(in the rows, 128 means zero)
One turn sends every row of this set to another row. A few are shown first. Where does it send the rows asked after them?
j_353: [158 121 131 146 109 124 128 136 110 164 126 109 109  98 131 109 162 138
 127 127 143 138 130 113 122 168 148 133 147 120 132 122 119 142 143 141
 153 123 125 163 117 161 108 149 125 149 148 100 122 133 103 135 134 116
 157]
j_354: [122 127 116 136 149 109 124 139 103 158 107  99 108 121 158 139 168 134
 136 120 130 139 129 133  94 155 144 103 135 130 150 139 123 108 139 136
 129 121 130 142 117  91 103 153 136 145 139 122 105 123 120 107 148 132
 134]
j_311: [117 132 171 134 126 101 142 117 129 125 149 144 101 110 145  98 129 141
 121 126 145 145 145 137 149 172 150 109 101 141 133 106 140 152 113 127
 133 133 126 149 132 142 137 117 132 130 148 100 151 143 158 145 122 142
 139]
j_421: [126 115 149 123 116 101 143 129 158 158 128 141 117 130 146 121 130 120
 119 110 152 131 151 121 140 140 134 109 122 103 154  96 142 160 131 142
 130 147 143 144 132 108 144 128 154 106 153 115 163 131 146 133 128 135
 164]
j_761: [134 100 144 108 146 115 114  90 100 175 116 165 113 123 114 142 115 138
 134 117 127 118 151 144 139 134 136 110 129 130  79 128 131 169 155 147
 132 127 129 130 116 129 111 159 129 147 103 147 122 124 130 106 129 136
 138]
j_137: [143 118 120  97  73 133 134 133 130 111 154 133  97 158 123 113 116 139
 164 110 116 165 138 134 131 143 126 165 125 134 110 113 142 150 140 146
 126 147 145 143 120 124 109 129 130 142 141 115 150 153 138 141 131 131
 143]
j_842: [123 136 115  99 120 135 132  92 142 116 112 110 139 113 134 178 127 119
 128 106 123 163 131 158 128 132 133 166 146 142 128 138 135 123 126 128
 138 158 152 135 105 117 109 116 143 130 119 126 170 106 126 108 130 129
 128]
j_820: [134 150 129 102 111 143 135  92 132 132 103 133 106 113 113 174 133 124
 135 120 115 152 133 146 104 126 142 156 127 164 163 144 133 139 125 133
 149 144 124 148 124 139 125 111 144 136 107 131 165 114 111 142 144 150
 128]
j_435: [121 114 142 119 101 148 114  98 127 120 124 112 137 117 142 148 148 123
 136  96 150 157 117 138 123 139 102 154 153 124 128 138 138 118 120 133
 141 144 146 127 114 110 132 114 170 142 113 115 181 115 137 155 119 133
 133]
j_473: [147 110 168 114 123 122 123 119 111 164 131 119 110 110 118 127 113 118
 126 127 117 123 146 142 146 135 115 106 136 124  94 100 128 137 128 130
 116  93 113 121 127 110 140 135 116 157 104 135 118 151 171 122 140 139
 131]
j_195: [138 153 132 118 112 145 123  89 119 102 144 114 113 108 135 149 140 133
 147 111 124 160 136 155 119 142 135 147 138 161 122 149 134 124 110 114
 141 132 137 148 110 135 123  96 144 155 101 114 176 118 144 147 140 124
 126]
j_105: [142 112 123 156 127 118 131 136 104 145 113 100 118 102 140 131 178 136
 123 126 139 129 129 123 114 177 152 127 157 112 109 138 103 127 149 140
 145 108 128 146 111 133  98 135 134 130 143 111 102 123 122 137 122 113
 127]
j_621: [132 131 163 113  99 162 124  84 119 115 111 144 100 128 114 144 148 135
 118 118 127 157 129 133 113 149 127 166 150 132 151 135 145 121 117 126
 139 129 134 135 107 134 122 104 146 145 112 123 156 124 135 182 128 136
 120]
j_549: [140 119 144 114 135 103 119  99 108 167 123 147 106 118 110 144 111 123
 128 110 131 132 154 142 147 137 139 126 122 128  76 109 113 162 154 141
 132 118 122 142 132 139 115 164 125 161  94 134 128 134 158 104 133 138
 142]
j_277: [141 136 125 123 138 117 125 130 110 162 120 111  98 124 149 114 148 145
 131 130 123 162 132 123 111 156 151 113 131 135 162 123 145 118 129 133
 130 136 135 151 105 123  97 162 111 161 151 115 114 135 113 104 156 124
 153]
j_328: [145 128 120 128 131 131 120 138  83 152 123 119  95  98 127 126 149 139
 129 117 137 143 136 127 116 163 139 118 165 135 136 129 132 126 142 123
 138 129 137 166  99 126  90 154 125 148 140  93 108 121  95 118 150 119
 165]
j_578: [139  92 168 107 133 136 118 111 103 180 119 140 117 112 118 128 116 130
 128 130 117 105 145 145 138 131 109  98 148 119 101 113 144 141 129 134
 116 103 123 112 111  99 135 132 124 143 114 143 109 140 141 121 137 140
 130]
j_418: [113 159 160 101  91 109 154 112 135 135 135 147 135 153 138 140 132 150
 174  91 120 137 143 161 109 128 119 150 113 119 144 122 142 119 116 144
 109 141 146 145 132 138 108 136 125 140 131 119 132 122 142 125 122 142
 143]
j_718: [105 106 159 121 136 118 150 123 106 112 117 157  93 115 126 143 136 134
 105 111 151 128 153 139 135 169 137 101 155 121 123 115 138 139 134 118
 122 123 145 137 107  86 115 113 153  96 141  98 117 113 151 156 114 134
 144]
j_388: [106 136 141 125 147 106 118 134  94 124 128 163  94  90 121 144 130 119
 123 106 145 115 153 153 127 163 140 104 126 154 129 132 117 148 132 113
 131 133 123 167 135 111 123 113 155  99 122  97 132 129 115 142 139 166
 133]
j_280: [131 124 132 149 127 109 138 131 129 167 103 100 122 129 151 129 178 129
 116 127 134 132 131 125 105 166 152 140 128 103 148 121 113 116 143 144
 132 113 129 141 125 124 109 149 128 144 153 127 106 137 132 117 133 126
 124]
j_19: [135  93 155 110 138 127 113  96 112 191 131 149 130 120 129 122 115 137
 137 120 127 107 147 148 144 129 116 107 133 119  91 121 147 157 138 142
 123 125 137 119 113 118 129 146 129 152 118 146 129 133 129  99 132 132
 142]
j_572: [127 149 136 113 139  96 122 122 147 138 134 158 116 122 131 121 119 114
 105 115 127 138 164 142 151 156 162 141 115 118 139 103 136 154 128 121
 120 155 142 163 123 137 118 122 121 101 149 122 149 152 128 109 150 141
 134]
j_216: [119 129 130  90  98 117 143 129  99 113 133 149  87 154 120 150 131 155
 185  93 118 142 135 146  96 131 110 119 141 149 119 140 130 138 135 149
 120 144 138 144 120 104 101 125 149 135 118 117 129 123 119 156 122 148
 145]
j_612: [131 119 137 130  73 142 121 141 138 127 134 130 159 116 136 126 123 125
 168 121 130 137 130 151 129 128 132 166  95 126 126 131 146 136 136 142
 141 122 120 133 146 142 126 132 126 100 139 117 142 127 146 129 134 137
 120]
j_756: [127 112 116 116 156  98 120 134 122 120 121 150 106 118 139 147 128 127
 131 117 127 135 152 129 132 143 152  78 145 133 117 137 133 161 137 137
 132 149 133 140 109  93 112 111 146  71 135 130 140 120 125 135 137 133
 133]
j_856: [111 133 149 117 107 129 136 124 107 107 113 153 145 119 131 162 136 149
 174 111 115 129 134 164 108 131 134 131 122 132 123 156 143 118 127 137
 124 119 123 126 124 126  98 123 124  89 123 126 105 100 141 140 122 140
 109]
j_202: [126 105 138 104 113 141 127  92 141 122  94 125 126 128 133 159 136 136
 129 125 122 172 110 126 119 133 131 145 141 138 145 144 144 135 124 158
 150 159 129 111 108 125 120 118 144 120 127 144 168 114 120 154 116 140
 114]
j_683: [145 116 155 114 128 111 123 116  99 158 116 135  92 109 102 148 113 117
 126 121 121 130 147 137 139 136 130 109 130 136  87 107 108 150 146 136
 127  96 103 134 135 121 126 149 124 153  87 135 114 140 167 130 137 148
 131]
j_780: [132  97 113 109  77 159 117 151 103 105 120 145 111 124 102 147 120 120
 153 114 126 138 135 145 120 140 125 167 138 136 107 134 135 144 160 132
 136 123 130 137 124 104 106 124 144  94 130 110 123 127 126 151 135 141
 124]

j_856 turns into j_418
j_328 turns into j_353
j_549 turns into j_683
Where do these go?
j_842 turns into j_820
j_756 turns into j_572

